grid =
[[112 125 122 132 124 134 135 109 138  99 124 118 122 123 138 138]
 [138 135 125 118 114 130 126 139 122 115 114 142 143 114 156 127]
 [136 131 128 123 118 127 131 136 125 120 118 133 137 117 148 122]
 [138 126 136 131 126 118 137 138 124 115 126 122 129 124 131 108]
 [140 133 130 121 126 127 121 143 120 120 126 141 137 127 131 125]]
grid[0, 0] = 112
grid[2, 8] = 125
grid[4, 14] = 131
grid[:, 2] = [122, 125, 128, 136, 130]
grid[0] = [112, 125, 122, 132, 124, 134, 135, 109, 138, 99, 124, 118, 122, 123, 138, 138]
grid[0, 9] = 99
grid[1, 5] = 130
grid[1, 2] = 125
grid[3, 6] = 137
grid[:, 12] = [122, 143, 137, 129, 137]
grid[1, 14] = 156
grid[3, 2] = 136
grid[1, 11] = 142
grid[4, 10] = 126
grid[:, 6] = [135, 126, 131, 137, 121]
grid[2, 7] = 136
grid[0, 1] = 125
grid[2, 2] = 128
grid[3] = [138, 126, 136, 131, 126, 118, 137, 138, 124, 115, 126, 122, 129, 124, 131, 108]
grid[3, 15] = 108
grid[2] = [136, 131, 128, 123, 118, 127, 131, 136, 125, 120, 118, 133, 137, 117, 148, 122]
grid[3, 7] = 138
grid[0, 8] = 138
grid[3, 9] = 115
grid[0, 15] = 138
grid[2, 6] = 131
grid[3, 13] = 124

m =
array([[114, 142, 131, 115, 133, 124, 128, 103, 137, 128, 119, 128, 111,
        127],
       [112, 112, 124, 123, 138, 128, 135, 138, 134, 128, 116, 128, 128,
        128],
       [150, 128, 145, 131, 115, 128, 128, 145, 128, 128, 128, 124, 130,
        137],
       [128, 128, 127, 128, 128, 130, 130, 128, 128, 117, 139, 141, 132,
        122],
       [107, 126, 128, 128, 137, 123, 128, 128, 134, 128, 128, 100, 125,
        128],
       [128, 126, 104, 126, 119, 121, 130, 149, 130, 123, 129, 117, 124,
        129],
       [128, 118, 139, 119, 128, 128, 136, 128, 128, 125, 128, 114, 139,
        128],
       [101, 128, 115, 123, 140, 122, 128, 126, 125, 123, 157, 128, 128,
        128],
       [119, 128, 130, 128, 113, 151, 122, 131, 149, 141, 128, 128, 128,
        128],
       [117, 128, 128, 128, 110, 133, 119, 130, 111, 122, 111, 127, 120,
        102],
       [128, 142, 129, 131, 136, 122, 128, 128, 129, 128, 126, 128, 128,
        137]])
m[0,0]: 114
m[2,6]: 128
m[7,7]: 126
m[:, 9]: [128, 128, 128, 117, 128, 123, 125, 123, 141, 122, 128]
m[4,13]: 128
m[0,3]: 115
m[2]: [150, 128, 145, 131, 115, 128, 128, 145, 128, 128, 128, 124, 130, 137]
m[:, 11]: [128, 128, 124, 141, 100, 117, 114, 128, 128, 127, 128]
m[10,13]: 137
m[6,2]: 139
m[:, 1]: [142, 112, 128, 128, 126, 126, 118, 128, 128, 128, 142]
m[4,8]: 134
m[9,11]: 127
m[6,3]: 119
m[7,1]: 128
m[0]: [114, 142, 131, 115, 133, 124, 128, 103, 137, 128, 119, 128, 111, 127]
m[3,2]: 127
m[10,9]: 128
m[8,12]: 128
m[1,2]: 124
m[:, 6]: [128, 135, 128, 130, 128, 130, 136, 128, 122, 119, 128]
m[7,0]: 101
m[1,10]: 116
m[:, 8]: [137, 134, 128, 128, 134, 130, 128, 125, 149, 111, 129]
m[9,2]: 128
m[3]: [128, 128, 127, 128, 128, 130, 130, 128, 128, 117, 139, 141, 132, 122]
m[10]: [128, 142, 129, 131, 136, 122, 128, 128, 129, 128, 126, 128, 128, 137]
m[10,10]: 126
m[8,5]: 151
m[3,8]: 128
m[:, 10]: [119, 116, 128, 139, 128, 129, 128, 157, 128, 111, 126]
m[8,11]: 128
m[1,3]: 123

X =
array([[115, 140, 154, 107],
       [107, 148, 158, 106],
       [114, 140, 145, 112],
       [123, 132, 144, 117],
       [141, 116, 107, 149]])
Rows and columns are counted from 0.
(0, 0): 115
(4, 3): 149
(2, 1): 140
(3, 3): 117
(4, 1): 116
(2, 3): 112
(4, 0): 141
(1, 0): 107
(0, 1): 140

M = [136 144 135 133 142 131 130 120 116 137 145 113 114 112 153 125]
M[0] -> 136
M[2] -> 135
M[11] -> 113
M[1] -> 144

B =
[[124 125 134 118 126 129 128 132]
 [115 134 117 136 139 140 124 116]
 [113 141 133 134 122 124 143 127]
 [132 122 131 121 133 124 132 134]
 [116 139 117 139 134 136 122 115]
 [116 124 122 130 129 116 155 131]
 [135 120 131 125 132 122 127 132]
 [126 137 119 141 137 138 122 111]
 [124 124 127 130 137 113 151 130]
 [141 119 129 130 128 120 118 130]
 [133 143 117 140 137 135 122 115]
 [122 138 133 122 147 110 142 126]
 [143 124 127 130 124 122 121 131]]
Indices start at 0.
row 0 col 0: 124
row 6 col 4: 132
row 2 col 0: 113
row 1 col 7: 116
row 3 col 4: 133
row 10 col 3: 140
row 10 col 5: 135
row 12 col 3: 130
row 4 col 0: 116
row 5 col 6: 155
row 3 col 3: 121
row 12 col 6: 121
row 3 col 2: 131
row 7 col 0: 126
row 3 col 7: 134
row 4 col 1: 139
row 6 col 6: 127
row 5 col 1: 124
row 10 col 0: 133
row 6 col 0: 135
row 6 col 3: 125
row 3 col 6: 132
row 2 col 3: 134
row 12 col 7: 131
row 9 col 5: 120
row 0 col 5: 129
row 4 col 4: 134
row 7 col 7: 111
row 0 col 4: 126
row 12 col 5: 122
row 11 col 0: 122
row 3 col 0: 132
row 9 col 1: 119

a =
[[138 140 117 122 108 144 132 120 132 132 137 107 144 118 130]
 [138 126 128 118 135 137 136 137 129 113 128 127 120 132 122]
 [129 139 129 144 137 145 118 121 133 132 115 134 119 140 108]
 [123 124 124 135 127 113 134 128 138 111 126 144 131 139 128]
 [143 124 136 142 126 115 116 143 152 113 106 128 120 110 116]
 [129 140 137 125 123 141 144 104 127 147 128 115 101 123 121]
 [108 127 146 126 146 127 105 118 134 130 134 134 141 127 132]
 [122 139 128 131 113 122 121 106 122 134 147 126 136 138 121]
 [117 107 139 118 116 109 107 148 118 111 125 131 129 132 158]
 [129 122 122 130 145 123 126 130 148 109 119 115 130 127 113]]
Indices start at 0.
(0, 0) -> 138
(3, 9) -> 111
(7, 0) -> 122
(3, 4) -> 127
(8, 6) -> 107
(0, 7) -> 120
(7, 12) -> 136
(6, 5) -> 127
(6, 7) -> 118
(4, 12) -> 120
(9, 4) -> 145
(4, 14) -> 116
(6, 8) -> 134
(1, 9) -> 113
(3, 10) -> 126
(2, 8) -> 133
(9, 14) -> 113
(0, 13) -> 118
(4, 8) -> 152
(0, 4) -> 108
(7, 9) -> 134
(2, 13) -> 140
(1, 14) -> 122
(2, 9) -> 132
(0, 1) -> 140
(6, 0) -> 108
(5, 4) -> 123
(5, 11) -> 115
(8, 11) -> 131
(8, 4) -> 116
(5, 7) -> 104
(3, 3) -> 135
(4, 1) -> 124
